In the data rows, zero lies at 4.5, halfway between 4 and 5.
Here are some points:
[6 5 6 5 6 4 3 4 4 6 4 6 6 3 4 6 5 4 4 4 5 6 5 3]
[2 4 3 1 4 3 2 5 3 6 7 5 9 4 3 6 4 5 6 2 4 3 6 6]
[4 4 5 2 4 4 4 6 5 5 5 3 6 5 5 5 4 3 5 5 6 4 6 3]
[4 3 3 5 4 5 3 6 5 5 7 7 4 6 5 2 4 7 2 6 4 7 5 5]
[7 4 5 6 4 6 5 3 7 5 5 5 4 3 4 5 4 7 2 4 3 5 6 5]
[5 5 6 4 5 5 6 4 4 4 4 4 4 5 4 5 5 5 5 4 4 3 5 7]
[6 5 4 6 4 5 4 4 4 5 4 9 3 5 4 3 5 8 4 5 6 5 1 7]
[1 4 3 1 2 4 3 6 4 3 6 2 7 7 5 3 3 2 4 7 3 4 7 3]
[5 4 6 3 4 5 5 5 4 4 5 3 5 4 5 4 3 3 5 2 6 0 5 3]
[5 4 5 4 5 5 6 4 6 4 5 4 4 5 5 6 5 3 6 4 4 4 5 6]
[5 6 4 4 4 4 5 4 4 4 5 6 4 6 7 4 6 5 5 6 4 4 4 6]
[5 6 4 5 5 4 4 5 3 4 4 5 4 4 5 5 5 5 4 5 5 3 4 4]
[8 3 6 9 5 7 3 3 6 7 4 6 3 2 3 4 3 8 2 3 5 7 5 5]
[5 4 4 5 5 3 4 6 2 4 4 4 2 4 6 3 4 3 6 5 6 6 5 5]
[9 3 6 9 3 9 2 2 5 9 5 9 4 2 3 2 1 9 0 1 3 8 4 4]
[3 7 2 4 3 3 6 4 5 2 4 2 4 4 6 3 6 2 4 6 5 3 3 3]
[6 4 5 6 4 5 5 3 6 5 4 5 3 3 4 5 4 6 3 5 4 5 5 4]
[6 8 3 9 7 2 7 3 8 3 3 8 1 4 8 6 4 5 5 8 2 9 5 3]
[3 2 6 2 4 5 8 4 4 4 5 2 4 7 6 5 4 0 7 4 2 2 6 3]
[4 9 6 4 6 5 4 6 6 5 3 6 7 4 3 7 6 7 3 7 7 7 4 5]
[5 3 7 3 5 5 7 3 7 4 5 4 5 6 4 7 6 3 7 5 2 3 6 8]
[3 4 6 4 4 7 4 7 4 5 6 2 7 4 3 3 5 5 5 3 7 2 4 5]
[5 6 4 3 5 4 6 4 4 4 5 6 3 7 7 4 6 4 5 6 4 4 4 6]
[4 4 2 7 4 5 5 3 1 1 4 7 0 6 7 3 1 5 6 7 3 8 4 7]
[7 5 3 4 4 4 3 2 7 4 3 8 5 2 5 5 2 6 0 4 3 8 3 3]
[5 3 4 3 4 5 5 4 4 5 6 4 6 5 3 5 7 3 6 2 6 1 4 7]
[4 4 3 9 6 9 3 4 5 6 5 1 3 3 4 3 2 5 0 0 2 6 8 2]
[0 4 7 0 0 2 4 8 7 5 8 3 9 7 3 5 5 2 7 8 6 3 3 0]
[5 6 3 7 6 3 6 4 2 3 3 2 2 4 6 3 4 3 5 3 4 4 4 3]
[2 4 1 3 4 3 4 6 2 2 5 5 5 5 5 2 3 3 4 5 4 4 2 5]
[2 4 5 3 4 4 4 6 6 4 5 5 8 5 4 4 5 6 4 6 6 4 4 5]
[4 6 5 5 5 5 5 6 4 6 4 4 5 4 3 6 4 7 6 2 6 1 5 6]
[4 3 5 6 5 5 5 5 4 6 5 5 4 4 4 3 4 5 6 4 4 6 4 6]
[4 5 7 4 5 7 6 8 6 5 5 3 7 3 3 4 3 4 6 3 7 5 4 4]
[9 4 5 8 3 8 3 3 5 7 5 8 3 3 4 3 3 9 1 3 4 8 5 5]
[3 4 0 7 5 4 6 4 2 2 6 5 1 6 8 2 5 3 6 6 2 6 4 7]
[4 7 5 5 6 6 0 7 9 7 5 6 8 5 5 5 3 5 0 6 1 9 9 1]
[5 1 7 5 5 6 6 4 3 5 5 2 4 4 4 5 4 1 7 1 3 2 5 6]
[8 0 4 1 1 3 4 4 3 4 6 9 9 3 5 6 6 6 6 1 5 4 1 6]
[5 4 5 3 3 2 4 5 4 3 8 5 7 5 6 3 5 4 4 6 3 4 4 4]
[7 4 4 4 4 6 3 4 3 5 5 8 5 5 4 5 4 7 4 3 4 6 4 6]
Then 10 other points, each followed by its number:
[2 7 3 4 4 4 4 6 4 4 6 2 7 6 6 2 5 3 5 5 3 3 4 5] 0
[6 5 4 2 6 1 3 6 4 5 6 7 4 6 9 4 7 3 5 8 5 6 6 6] 1
[4 4 4 2 3 3 4 5 5 3 4 6 5 5 4 6 4 5 5 5 5 4 4 4] 2
[5 5 4 5 5 4 5 4 4 4 5 5 5 4 5 4 4 5 5 4 4 5 4 5] 3
[5 6 1 7 5 4 4 3 2 5 4 5 3 3 6 3 5 4 4 4 4 6 3 5] 4
[4 7 3 5 5 5 4 4 6 5 2 7 6 5 4 6 6 7 4 6 4 7 3 4] 5
[5 4 6 4 5 7 6 4 6 4 3 5 4 5 3 7 5 5 6 4 5 4 4 7] 6
[5 3 6 7 5 5 3 3 7 6 2 5 3 2 3 6 3 6 2 5 6 6 7 4] 7
[5 4 4 6 4 4 5 3 4 4 5 5 4 5 4 4 5 6 5 4 4 5 4 6] 8
[8 3 6 8 7 5 3 3 3 8 1 6 2 2 4 5 4 5 2 2 3 9 5 2] 9
Which two of these numbered points are nearest to each point below by angle, seen from the average point of the first points? Their numbers follow each, nearest first.
[4 8 5 4 5 5 3 6 5 5 4 5 7 4 4 5 6 6 3 7 6 5 4 5] > 5 0
[5 7 4 4 4 5 5 3 6 4 3 7 5 5 4 6 5 6 5 5 3 6 2 5] > 5 6
[5 5 6 4 5 5 5 5 5 5 4 5 4 5 4 6 5 5 5 5 6 4 4 6] > 6 2
[4 4 5 4 3 2 5 4 5 2 5 4 6 4 3 7 5 4 6 4 6 2 5 3] > 2 6
[5 2 3 5 6 3 7 3 0 1 4 0 2 3 7 6 3 0 8 0 1 2 7 5] > 3 4
[7 4 5 7 6 5 3 5 3 7 3 5 4 4 4 5 6 5 3 3 3 7 5 1] > 9 7
[3 4 5 3 3 4 4 5 6 4 5 5 7 5 4 5 4 4 5 5 5 5 5 2] > 2 0
[4 5 3 2 3 2 4 5 5 3 4 8 5 5 5 6 4 5 5 6 5 4 4 4] > 2 1
[5 6 4 4 4 2 6 3 3 1 6 5 4 6 5 6 5 4 6 4 2 3 4 4] > 3 2
[6 7 2 4 7 0 4 6 2 5 5 9 0 6 8 2 7 5 6 8 7 6 3 7] > 1 4
[5 4 4 3 5 2 4 5 3 4 4 5 3 6 7 4 6 2 5 6 5 4 5 4] > 1 2
[7 4 5 7 6 6 3 3 3 7 3 6 3 3 4 5 5 5 2 3 4 7 4 3] > 9 7
[4 6 7 7 6 6 5 5 9 6 3 6 1 5 3 7 3 8 2 7 7 6 7 3] > 7 5
[4 0 7 2 3 9 6 5 3 3 8 5 8 3 2 6 7 5 7 2 5 3 2 9] > 6 8
[5 3 3 6 5 4 7 4 2 2 4 1 3 3 6 6 3 1 7 2 3 3 5 5] > 3 4
[2 6 2 3 3 3 4 5 4 4 8 0 6 5 7 1 5 0 3 4 4 1 6 1] > 0 1
[6 4 6 6 4 5 5 3 5 3 5 5 4 5 5 5 5 6 5 5 3 5 4 5] > 8 6
[8 5 5 9 4 8 5 2 7 8 4 2 3 1 4 4 3 5 4 0 2 8 4 2] > 9 7
[5 5 3 4 5 3 4 5 4 4 4 5 3 6 6 4 5 3 6 6 4 5 4 7] > 1 4
[6 7 1 7 5 6 4 2 3 6 4 4 4 3 6 5 4 4 3 1 1 5 4 4] > 4 9
[4 3 6 5 5 5 6 4 4 3 3 3 1 6 3 6 4 3 5 5 5 2 5 5] > 6 7
[3 6 4 5 6 6 5 5 5 5 3 3 6 3 3 3 3 5 5 2 5 4 2 4] > 3 0
[6 3 8 6 5 4 3 3 7 8 1 6 2 0 2 6 2 7 1 6 7 8 7 2] > 7 9
[4 5 7 5 6 6 5 5 9 6 3 7 2 5 4 7 2 7 2 6 8 5 7 4] > 7 6
[5 9 6 4 6 5 4 6 6 5 4 6 8 4 4 6 6 7 4 6 7 5 4 4] > 5 6
[3 5 2 7 4 7 4 5 4 5 4 3 4 4 3 1 3 4 6 4 4 8 3 6] > 4 8
[5 6 5 8 6 6 4 6 3 9 4 3 5 3 3 3 5 5 5 4 5 8 6 1] > 9 7
[6 4 3 1 4 2 2 6 3 6 6 9 8 6 6 1 8 5 5 6 5 5 1 6] > 1 2
[0 8 2 2 4 5 4 8 4 2 8 2 9 7 7 1 5 3 3 6 3 3 5 4] > 0 1
[4 3 7 4 4 6 5 5 5 5 5 5 6 5 3 7 4 6 5 3 6 3 6 5] > 6 7
[4 2 7 2 3 3 6 5 6 4 6 6 7 5 4 5 4 4 7 5 4 6 4 2] > 2 1
[5 4 6 5 5 5 4 4 5 6 3 4 3 5 3 6 4 5 4 4 5 4 6 4] > 7 9
[6 1 4 6 3 4 3 1 4 5 4 7 3 3 3 5 3 5 3 2 2 6 4 2] > 9 7
[4 4 4 3 5 4 6 5 5 3 7 1 7 5 7 4 5 0 7 4 3 4 6 4] > 0 1
[7 2 4 6 3 4 4 2 4 4 4 7 4 4 3 5 2 5 3 3 1 6 4 3] > 9 7
Here are 10 other points, each followed by its number:
[5 1 6 4 5 6 5 5 4 4 5 4 4 5 4 6 5 3 6 3 3 5 7 6] 0
[5 7 5 4 5 3 2 5 3 5 4 0 0 6 7 3 7 0 2 9 8 2 9 0] 1
[5 6 3 3 4 3 3 6 3 5 5 5 5 4 6 4 6 4 4 4 6 3 4 3] 2
[5 4 5 5 4 5 4 4 5 4 5 6 5 4 3 5 4 6 5 4 4 6 3 5] 3
[6 9 4 6 7 7 1 5 7 8 4 1 7 3 3 5 6 4 1 3 6 6 6 5] 4
[6 4 5 4 4 4 6 4 5 4 4 5 3 5 4 6 6 4 5 6 6 3 5 5] 5
[5 3 6 8 4 4 5 1 4 4 4 4 3 3 4 6 3 7 6 3 1 4 6 7] 6
[6 5 5 5 4 5 4 4 4 5 4 8 3 5 4 4 4 8 4 4 6 5 2 6] 7
[4 5 6 8 3 7 3 5 9 7 3 7 6 2 1 3 2 9 1 6 6 9 4 2] 8
[2 2 6 5 4 4 8 3 5 1 5 2 4 6 4 6 5 2 5 5 3 2 4 5] 9
Which two of these numbered points are nearest to each point below by angle, seen from the average point of the first points? Their numbers follow each, nearest first.
[8 6 6 5 6 6 5 3 6 7 4 4 5 2 5 6 5 4 1 1 5 4 6 5] > 4 8
[5 4 5 3 4 3 2 5 4 5 4 7 8 4 3 5 4 5 5 6 4 8 3 4] > 3 8
[5 4 4 4 3 4 1 4 3 9 6 8 9 3 2 6 2 8 6 0 4 4 4 5] > 3 7
[3 7 1 1 4 1 0 8 2 6 7 4 9 5 7 1 8 4 3 8 6 5 3 5] > 2 1
[4 2 4 5 4 5 5 5 4 5 4 5 5 5 5 4 4 4 6 5 3 6 6 6] > 0 6
[4 3 3 0 3 1 1 8 3 6 7 9 9 6 7 1 7 5 3 7 6 4 2 5] > 2 7
[4 4 4 5 5 6 5 5 4 5 6 4 6 5 5 4 5 4 5 3 2 7 5 5] > 0 4
[5 9 3 5 6 6 1 6 7 7 5 1 8 2 3 4 6 4 2 4 7 6 6 5] > 4 8
[6 9 5 9 5 9 4 4 9 6 2 4 1 4 2 4 3 8 0 6 6 8 6 0] > 8 4
[4 5 2 2 3 5 2 7 5 2 5 7 9 4 3 3 6 8 4 4 5 5 0 7] > 3 7
[8 5 6 6 6 6 4 3 5 6 4 5 5 2 4 6 5 5 2 2 5 4 6 4] > 4 8
[6 2 6 7 5 5 5 2 3 4 4 4 3 4 3 6 3 6 5 3 3 4 6 6] > 6 0
[3 2 8 3 5 6 6 5 4 5 3 4 5 5 3 7 4 4 6 3 5 3 7 5] > 0 9
[4 6 6 6 5 6 5 5 7 5 4 5 3 5 4 5 3 6 4 5 6 5 5 4] > 8 7
[9 4 3 6 5 2 5 1 4 4 4 7 2 5 6 8 3 5 4 3 1 5 7 3] > 6 5
[7 3 3 8 4 5 6 3 5 3 6 4 2 4 6 4 4 3 6 5 2 8 4 5] > 6 0
[4 6 4 5 4 2 6 3 4 1 4 4 5 5 5 6 5 3 5 5 2 4 4 3] > 9 5
[6 5 3 7 4 4 6 1 6 4 6 8 3 5 6 5 1 8 4 3 2 5 5 4] > 6 7
[5 9 4 5 5 1 3 6 2 4 5 0 0 5 8 2 8 0 2 9 8 3 9 0] > 1 2
[5 5 4 5 5 3 4 5 3 4 4 4 3 5 6 4 5 3 5 6 5 6 5 5] > 1 2
[2 7 5 4 6 6 3 6 5 6 4 4 7 4 3 5 4 7 4 3 7 4 5 6] > 4 8
[3 5 6 5 4 5 6 4 7 4 5 4 7 3 3 5 5 5 4 5 3 6 3 5] > 3 8
[5 8 4 3 4 6 0 7 3 7 4 9 8 5 1 2 7 9 2 5 8 5 0 6] > 7 8
[5 3 6 4 3 4 6 4 4 2 5 4 4 4 4 6 4 4 5 3 4 4 3 4] > 9 0
[5 4 5 4 4 4 4 5 6 3 5 5 3 6 3 6 6 5 6 7 6 4 5 5] > 5 9
[4 1 5 2 3 2 4 4 6 4 5 8 7 6 5 5 4 4 5 6 5 6 4 4] > 3 5
[5 7 4 3 4 3 4 4 4 4 4 6 7 3 4 6 5 6 3 5 6 3 4 4] > 2 5
[3 6 2 6 6 6 5 4 5 5 3 2 6 2 3 4 3 4 5 1 5 5 1 3] > 4 8
[4 4 3 5 5 7 5 5 4 5 6 4 5 5 5 4 5 4 5 3 1 7 4 6] > 0 6
[3 2 4 2 4 5 5 5 4 4 5 6 6 6 4 5 4 4 6 4 3 5 5 5] > 0 9
[4 6 0 4 4 2 5 4 0 2 3 5 3 4 7 0 7 2 7 4 3 4 0 4] > 2 1
[5 6 3 4 4 4 3 6 3 3 5 4 4 5 5 4 5 6 4 5 6 3 4 6] > 2 1
[5 4 2 6 4 5 5 4 2 5 4 6 3 5 5 2 4 5 5 4 4 5 3 6] > 7 6
[4 8 4 4 5 3 3 6 2 4 5 0 1 5 7 3 6 1 3 9 6 2 8 2] > 1 2
[2 4 3 4 3 6 5 5 5 3 5 4 6 4 3 3 4 5 4 3 3 5 2 5] > 3 9
